Small tables with named rows and columns. After each table, cells are looked up by row and column.

nikugi =
	tof	vum	laf	tos	povida	funolem
ruro	207	100	74	86	96	68
rafire	85	208	75	85	73	62
tirud	65	87	202	80	76	81
bas	87	88	59	207	78	72
tunidi	74	80	68	72	190	69
sanezef	64	74	79	95	89	209

What is the laf of bas in nikugi?
59
What is the tos of rafire in nikugi?
85
What is the povida of ruro in nikugi?
96
What is the funolem of sanezef in nikugi?
209
What is the tos of tunidi in nikugi?
72
What is the tof of tunidi in nikugi?
74
What is the vum of rafire in nikugi?
208
What is the tof of sanezef in nikugi?
64
What is the tos of ruro in nikugi?
86
What is the tos of tirud in nikugi?
80
What is the povida of tunidi in nikugi?
190
What is the povida of tirud in nikugi?
76
What is the funolem of tirud in nikugi?
81
What is the vum of ruro in nikugi?
100
What is the laf of ruro in nikugi?
74
What is the vum of tirud in nikugi?
87
What is the vum of bas in nikugi?
88
What is the tos of bas in nikugi?
207
Row with the largest povida: tunidi

datu =
,maza,pozit,dunut,dubu,miz,forago,goridir,rav,numomep
gaki,174,119,133,89,183,132,180,109,119
razu,173,96,136,33,139,119,169,142,102
kofir,106,94,115,92,95,107,113,166,86
rese,169,89,52,114,152,215,151,76,213
rim,98,181,135,181,125,142,112,81,170
luma,82,103,115,130,65,131,62,167,121
ginepod,83,184,139,187,111,136,100,88,162
dus,126,158,169,108,165,77,164,121,80
mib,115,69,67,102,84,164,99,165,127
somor,108,146,115,169,87,158,92,117,177
gote,110,179,204,140,155,59,149,103,81
dul,159,123,139,83,176,111,172,126,98
gat,98,103,134,98,99,69,111,172,56

What is the maza of dul in datu?
159
What is the pozit of ginepod in datu?
184
What is the goridir of kofir in datu?
113
What is the maza of razu in datu?
173
What is the dunut of gote in datu?
204
What is the pozit of razu in datu?
96
What is the rav of luma in datu?
167
What is the dubu of dul in datu?
83
What is the dunut of luma in datu?
115
What is the pozit of gat in datu?
103
What is the forago of luma in datu?
131
What is the miz of gat in datu?
99
What is the miz of razu in datu?
139
What is the miz of somor in datu?
87
What is the maza of gote in datu?
110
What is the rav of somor in datu?
117
What is the dubu of gat in datu?
98
What is the rav of gote in datu?
103
What is the maza of ginepod in datu?
83
What is the maza of somor in datu?
108

pepepo
        nav  gaz
sedul   187  193
rus      34   45
gop     237  195
sosesa   84  168
geb     136  129
dup     181  207
tefale  230  189

rus, nav -> 34
sedul, nav -> 187
geb, nav -> 136
dup, nav -> 181
sosesa, nav -> 84
tefale, gaz -> 189
dup, gaz -> 207
sosesa, gaz -> 168

zodap:
|  | pini | perafos | pumi | libara | dobabu | vunu | nisi | zupu | bisof |
|---|---|---|---|---|---|---|---|---|---|
| gurana | 109 | 97 | 80 | 175 | 152 | 174 | 72 | 148 | 203 |
| galo | 92 | 110 | 46 | 167 | 122 | 180 | 104 | 107 | 171 |
| vug | 151 | 101 | 167 | 106 | 161 | 94 | 73 | 183 | 158 |
| tof | 136 | 119 | 145 | 87 | 121 | 83 | 113 | 131 | 110 |
| gonume | 121 | 132 | 96 | 140 | 102 | 143 | 110 | 100 | 130 |
| tinulu | 97 | 90 | 111 | 101 | 142 | 104 | 125 | 133 | 126 |
| roz | 159 | 134 | 164 | 85 | 114 | 76 | 100 | 135 | 109 |
| narar | 91 | 104 | 52 | 162 | 130 | 174 | 103 | 116 | 172 |
| munaza | 129 | 160 | 80 | 148 | 62 | 155 | 114 | 61 | 118 |
| sut | 116 | 70 | 121 | 148 | 190 | 140 | 59 | 196 | 211 |
| kosanov | 165 | 131 | 171 | 94 | 126 | 82 | 86 | 151 | 125 |
| nimope | 57 | 81 | 64 | 70 | 116 | 93 | 172 | 84 | 88 |
| gaz | 167 | 143 | 144 | 146 | 114 | 134 | 65 | 135 | 158 |
| dufi | 113 | 153 | 85 | 101 | 46 | 113 | 146 | 40 | 75 |

galo, zupu: 107
munaza, zupu: 61
nimope, libara: 70
roz, libara: 85
gaz, pumi: 144
kosanov, perafos: 131
vug, pini: 151
munaza, vunu: 155
sut, pumi: 121
nimope, zupu: 84
narar, pini: 91
gonume, nisi: 110
gonume, vunu: 143
tof, nisi: 113
tinulu, pini: 97
nimope, dobabu: 116
Which row has the largest libara? gurana

ruv
|  | vadu | nerudef | daf | pogafuf | vol | tolavem | nikizi | naf | pevu | sivufe |
|---|---|---|---|---|---|---|---|---|---|---|
| gat | 78 | 16 | 118 | 135 | 177 | 160 | 197 | 103 | 123 | 179 |
| zer | 177 | 183 | 92 | 154 | 93 | 63 | 75 | 122 | 104 | 87 |
| ruk | 130 | 86 | 93 | 126 | 185 | 105 | 181 | 154 | 53 | 158 |
| fetoda | 121 | 92 | 120 | 59 | 161 | 121 | 161 | 189 | 78 | 130 |
| fon | 106 | 68 | 89 | 141 | 196 | 110 | 193 | 129 | 73 | 181 |
| mekez | 166 | 144 | 73 | 168 | 135 | 47 | 118 | 130 | 70 | 128 |

ruk, nikizi => 181
fetoda, vadu => 121
zer, sivufe => 87
ruk, tolavem => 105
ruk, vadu => 130
zer, pogafuf => 154
gat, vol => 177
ruk, sivufe => 158
gat, daf => 118
ruk, daf => 93
fetoda, pevu => 78
ruk, naf => 154
mekez, pogafuf => 168
fon, nikizi => 193
Row with the largest nerudef: zer

